In the rows, 128 means zero.
The rows of M fall into 3 groups, and each row is roughly a mix of its group's hidden directions.
M, 161 rows:
[[140 108 181 110 126 118 177 106 140 124  87  98 122 153 138]
 [ 90 114 139 140 112 155 127 122 152 126 194  94 114 155 140]
 [132 111 125 112 148 139 106 124  57 156  89 133 143 142 102]
 [ 81 114 124 125 156  90 125 130 140 109  88 132  85 166 133]
 [ 93 143 154 132 115 126  99 109  79 159 115 144 110 110  81]
 [163 147 118 154  96 128 111 109 179  96 132 121 116 122 175]
 [120 142  83 137 151  95 129 110 129 118 140 162 114  63 125]
 [164 146 139 159 118 104 145 123 110 114  87 154 137  70 122]
 [165 163 156  83 129 148 175 138 123 118  94 154 132 120 126]
 [138 143 125 100 144 187 155 160  93 159 112 131 124 105 104]
 [102 108 122 124 147 127 140 134  90 118  68 161 138  82 132]
 [116 142 109 100 109 153 144 116 122 104  90 188 136 131  89]
 [ 90 156 140 141 116 157  99 106 114 128 182 146  96 111 105]
 [148 162 105 135  92 110  74 114 130 136  86 119 131  93 137]
 [142  99  82 168 142 104  74 108 135 129 152 110 138 114 138]
 [132 165 106  99 149  92 144 146 137 120 132 174 138  76 121]
 [127 171 115 150 171 115 159 141 104 146 177 137 133 153 148]
 [160 122 107 125  86 121  91  73 102 147 142 104 110 111 136]
 [158 115 112 118 129 139 182 118 155 113 180 120 101  94 123]
 [ 99 137 150 125 165  82 171 149 141 126 114 134 100 169 117]
 [165 105 159 146  92 131 116 132 149  96  95 110 148 174 125]
 [135 189 136 123 111 102 102  85 134 130 133 169 100 120 117]
 [161 134  91  96 171 107 137 147 120 111 134 147 175 145 154]
 [110 136 106 103 130 116 119 148 144 159 154 148 101  64  98]
 [130 102 115 113 147 172 105 111  90 148 184 105 141 140 120]
 [135  94 120 162 157 129 122 114 120 101 143 136 191  96 153]
 [160 142 100 130 141  76 161 133 147 147 120 126  77 135 102]
 [129 112  99  78 121 193 141 141 133 104 117 142 157 126 119]
 [ 81 103 111  88 130 181 108 167 129 127 115 125 119 145 115]
 [139 146 170 108 129  87 177 118 133 177 130 127 108 123 109]
 [103 104 134 111 121 172  77 109 113 125 149 114 111  93  92]
 [113 101 106 137 104  92  67 134 160 130 153 150 134 100 122]
 [129 134 154 118 126 173 155 139 104 124 113 167 180 101 104]
 [119 100 137 174 151  84 104 138 114 121 148  78 132 153 135]
 [ 98 151 141 146 158  59 146 145 141 133 135 131  98 154 141]
 [127 138 129  86 105 132 127 145 114 179  92 136  80 136  97]
 [153 137 138 139 113  98 117 116 174 117 151  98 162 169 166]
 [113  96 166 140 153 181 152 151 131 132 126 102 137 170 113]
 [102 134 106 131 149  89 129 137 130 155 134  86  70 148 153]
 [142 113  89 125 139 138 146 113 113 166 196 114 129 137 157]
 [157 124 172 133 106  92 137  73 137 134 123  86 144 143 131]
 [104 167 111 159 138 124 108 141 148 105 164 176 106  99 112]
 [136  84 115 155 109 122  79 126 138  89 129 108 158 146 162]
 [109 117  95 118 134  80 117 109 140 138 185 118 136  83 131]
 [108  63 113 125 117 144  79 102 131 101 152 135 144 119 141]
 [103  66 110 140 163 149 116 132 105 121 167 120 157 148 135]
 [100 150 148 110 169 157 165 175 132 115 133 165 138 130 109]
 [102 142 145 187 113 119 103 146 131 130  96 154  99 137  89]
 [155 112 104 141 115 105 107 111 161 119 163  90 148 156 171]
 [129 133 142 119 135 170 144 139 143 125 168 103 149 196 121]
 [141 170 127 153  92 113 105 102 169 107 168 139 106 109 141]
 [159 171 133 116 124 110 164  94 153 147 165 112  93 147 117]
 [163 135 177 151  89 131 133 113 136 120  69 132 113 116 116]
 [101  90  93 126 134  99  87 114 165 120 168 145 141 107 132]
 [133 134 108 131  98 148  92 107 118 104 107 167 140  66 127]
 [148 163 126  97 119 150 161 123 117 156 120 161 115  82  88]
 [110 160 109 146 115 177 101 144  90  83 103 142 129 116 138]
 [177 147 103 144  97 134 100 138 132 158 156  96 161 146 149]
 [150  85 137 140 102 166 116 114 130  75 108 144 166 122 141]
 [145 145 109 138 103  81 124 135 149 126  75 151 110  82 132]
 [119 132 154 147 112  91 133 116  97 151  92 142 104 117  69]
 [119  82 142 144 147 144 128 142 145 100 145 110 183 170 142]
 [116 163 153 114  94 136 157 148 130 137 104 162  87 100  93]
 [128 156 133 105 132 166 156 125  82 136  75 118  93 141 133]
 [132  87 132 125 160 163 177 136 101 116 108 139 172 133 108]
 [150 145 140 109 144  99 177 107 106 149 122 134 149 108  73]
 [113 114 153 104 145 112 180 150 150 127 138 112  97 178 108]
 [143 101 157 127 137 176 172 146 104 129 140 102 151 104  94]
 [130 132  89 112 114 113 111 130 150 147 200 113 127 142 163]
 [133 140 104  62 115 105 166 129 136 136 170 128 131 102 146]
 [102  97 166 131 106 154 142 108 143 131 137  72 124 164 151]
 [116 105 113 157 139 189  85 121  92 105 140 124 136 111 146]
 [114 107 138 110 114 192 126 169 146 140 172 104 118 127 132]
 [102 110  89 131 157  86  96 124 124 108 153 148 176 132 143]
 [139  94  80  95 121 173 119 125 125 139 128 145 183 128 130]
 [144 133 143 144  99  96 109 122 111 127  72 136 104  74 137]
 [160  94  84 155 141 121 119 114 124  93  90 142 146  90 138]
 [158 156 133 142 130 104 134 127  89 160  96 118  90  81 142]
 [139 147 102 135 109  83 102  95 149 127 142 141  94  75 131]
 [158 126 126 161  94 113  74  87 132 122 132 157 154 134 151]
 [138 152  99 139 102 101  99  97 130 121 131 150  97  67 131]
 [122 163  92 139 107 111  93 114 126 121 160 165  96  85 124]
 [167 104  97 122 166  97 133 131 135 116 135 113 177 160 156]
 [114 103 130 147 112 156  92 162 123 102 123 160 187 131 116]
 [138  90 120 138 136 198 130 139  99 115 117 129 173 116 129]
 [159 164 129 153  95  96 108 146 156 133 154 102 124 155 167]
 [137 137 177 179 106  96  99 102 130 123 145 118  90 120 137]
 [124 180 127  95 144  96 175 151 141 141 122 116  96 150 110]
 [149 102 172 140 130 151 141 135 122 142  70  98 146 162 113]
 [144 121  90  79 128 125 139 149  98 155  95 146 123  80 120]
 [147 130 123 137  82 133  92  84 136 131  95 132  86 103 155]
 [130 152 131 171  95  83  93 124 147 125  79 144 113 118 128]
 [141 154 102 112 111 122 102 114 132 144 154 149 114  54 115]
 [113 154 119 105 148  55 151 129 139 168 136 130 120 134 106]
 [136 142 104  93 132 169 148  99 102 169 157 122  96 104 110]
 [173 166 122  82  84 152 126 108 125 122 127 133 121 125 166]
 [129 148 113 146  94 122  74 106 109 146 111 147  98  83 110]
 [133 146 113  98 120 153 146  99 110 175 139 124  89  78 113]
 [146 130 134 131  85  82  93 101 128 148  97 138  97  91 133]
 [135 102 130 160 122  76 112 133 146  91 105 110 141 169 158]
 [ 84 159  95 119 151  95 132 124 110 140 139 164  96  90 121]
 [108 151 152 132 167  88 174 173 134 113 140 114 128 152 114]
 [128 108 130 106 131 186 148 125 108 143 110 156 156  81 100]
 [128 156 115 134 110 137  87 151 130 147 173 142 124  67 113]
 [119 179 110 123 122 151 147 151 142 113 165 166 132 135  79]
 [138 123 106 146 109  68  93  98 133 127 105 141  98  93 143]
 [109 113 180 121 130 111 151 115 134 133 126 100 136 195 147]
 [115 125 186 178 102 119 123 109 150 135 119 100 116 152 100]
 [ 99 114 165 171  85 128 117  94 137 136 123  95  91 133 116]
 [ 97 130 106 109 138 176 107 151 125 138 181 152 161 134 109]
 [181 148 156  91 100 159 146  93 114 125 100 117 124 126 146]
 [167 144 145  70 120 178 160 144 115 148 136 133 135 122 113]
 [136  98 123 136  97 108 103  93 143 140 139  71 140 149 167]
 [133 127 106 131 109 107  84 105  82 148  76 138 114 100 122]
 [179 132 172 156 111 156 170 139 112 143 134 102 146 113 115]
 [ 83 146 155 104 117 147 139 136 113 153 186 133 119 138  90]
 [103  91 118 108 149 135 145 177 142 135 173 104 161 148 126]
 [138 146 137 163 123  75 111 119 138 139 154 103  96 172 154]
 [110 141 115 112 113 154 109 127 136 122  82 109  56 126 143]
 [192 127 111 128 115 133 134 105 135 133 120 131 107  64 112]
 [161 127 149 168  87 121  95 130 147 101  85 129 147 139 156]
 [ 82 111  81 108 136 111 111 136 154 116 146 176 129 119  97]
 [139 167 116 166 118 120 121 121 113  86 116 147 123  64 136]
 [102 116 133  97 157 190 166 154 116 147 131 142 126 128  98]
 [169 167 144 114  99 118 131  84 118 176 137 122  96 129 129]
 [113 147 123 135 132  57 122 133 155 137 144 115  94 164 152]
 [128 174 117 130 127  59 101 123 141 126 153 160 149 114 122]
 [117 142 156 169 116  95 140 136 110  82  77 155 144 125 130]
 [135 168 161 148 138 107 167 163 109 139 114  99  98 164 126]
 [121 152  82  92 112  97 114 120 152 178 122 124  93 125 142]
 [149 115 138 120 137 172 154 119  91 127  93 132 163 101  84]
 [109  69 135 137 120 102  95  75 125 105 135 130 112 100 127]
 [133 156 169 143 131 112 174 148 110 121  89 106 106 171 129]
 [108 131 165 149 154  83 161 141 135 119 112 115  85 168 124]
 [116  84 106 113 148 194 133 135 109 106 152 138 160 128 130]
 [ 92 122 138 102 134 176 110 138  80 160 129 153 160 113 130]
 [108 123 128 113 140 174 161 140 124  97 118 165 174 150  99]
 [161 122 110  75 145 174 155 131 108 124 162 121 146 147 149]
 [165 124 150 136 117  91 140  89 159 127 128  81  97 118 156]
 [ 83 157 161 135 115 119 139 188 119 116 108 151 121 123  98]
 [128 102 106 146 125 161  83 100 110 100 128 133 171 149 164]
 [109 110  99 133 164 113 121  99 139 118 164  95 120 172 168]
 [120  91 144 107 167 145 169 158 125 129 111 104 162 167 135]
 [126 115 124 118 102 165 127 120 132  81  83 170 157 105 108]
 [123 147 140 140  75 110  95  88 108 152 121 128  92 100 104]
 [ 93 134 163 157 148  98 158 158 124  98 119 116 136 178 138]
 [ 91 115 131 153 135 121 122 142 161  68 156 143 171 124 128]
 [106 146 126 144  76 125 111 110 132 137 128 140  70  83 113]
 [117 106 102  92 183 141 157 165 117 127 157 133 160 138 131]
 [133 100 120  98 105 191 112 121 125 111  87 138 147 100 109]
 [119  82 121 116 112  86  82  93 159 153 152 131 131 125 143]
 [105 143 124 137 169 109 172 183 141 124 151 122 120 154 102]
 [ 99 109 130 143 138 149 164 145 130 114  81 143  84  85 116]
 [137 137 100 158 128 114  83  86  91 128 120 134 143  79 143]
 [ 93 143 126 164 160 112 132 176  98 101 109 121 118  91 145]
 [151 128 140 161 123  67 140 114 135 108 146  88 106 157 152]
 [110 127 123 103 165 182 148 167 134 120 176 137 144 140 132]
 [119 124 163 127 145 108 169 144 133 153 148  88  82 158 107]
 [133 131 136 127  69 176  97 107 142 141 141  99 100 121 153]
 [161 163 153 137 106 106 154 100 127 155  90 121  80 123 119]
 [125 142 149 135  90  87  75 127 170 127 140 113  98 149 133]]

Here is one row from each group, named. Which group is each of the other rows in?
[155 141 168 134 124 122 143 123  94 155  85  86  96 130 156]
<100>
[135 127  67 116 138 140 106 113 101 108 118 154 106  85 159]
<71>
[159 127 106 177 116 150 106 136 118 122 144 117 153 143 189]
<108>

[ 79 106 133 102 137 156 112 123  80 151 111 160 161 139 138]
<100>
[153 102 115 133 107 164 116 101 146  82 122 151 181 141 122]
<100>
[142 146 134 120 101 130 101  74 112 140 125 131 114  66 155]
<100>
[ 97 101 156 144 163 106 158 141 119 110  85 107  90 148 119]
<108>
[117 116 138 110 132 124 154 132 123 131 103 180 159  70  97]
<100>
[ 91 168 135 120 148 139 152 154 131 136 184 127 125 170 110]
<100>
[ 99 149 156 107 156 135 188 141 107 139 124 158 145  99 106]
<100>
[135 147 142 137 151 165 172 122  84 121 100 146 133  82 109]
<108>
[130 111 149 157  72 129 107  85 136 140 117  86  96 128 135]
<71>
[126 131 166 106 129 165 182 163 133 156 129 116 113 109  95]
<108>
[175 140  88 126 143 109 126 136 162  96 113 144 148 107 173]
<71>
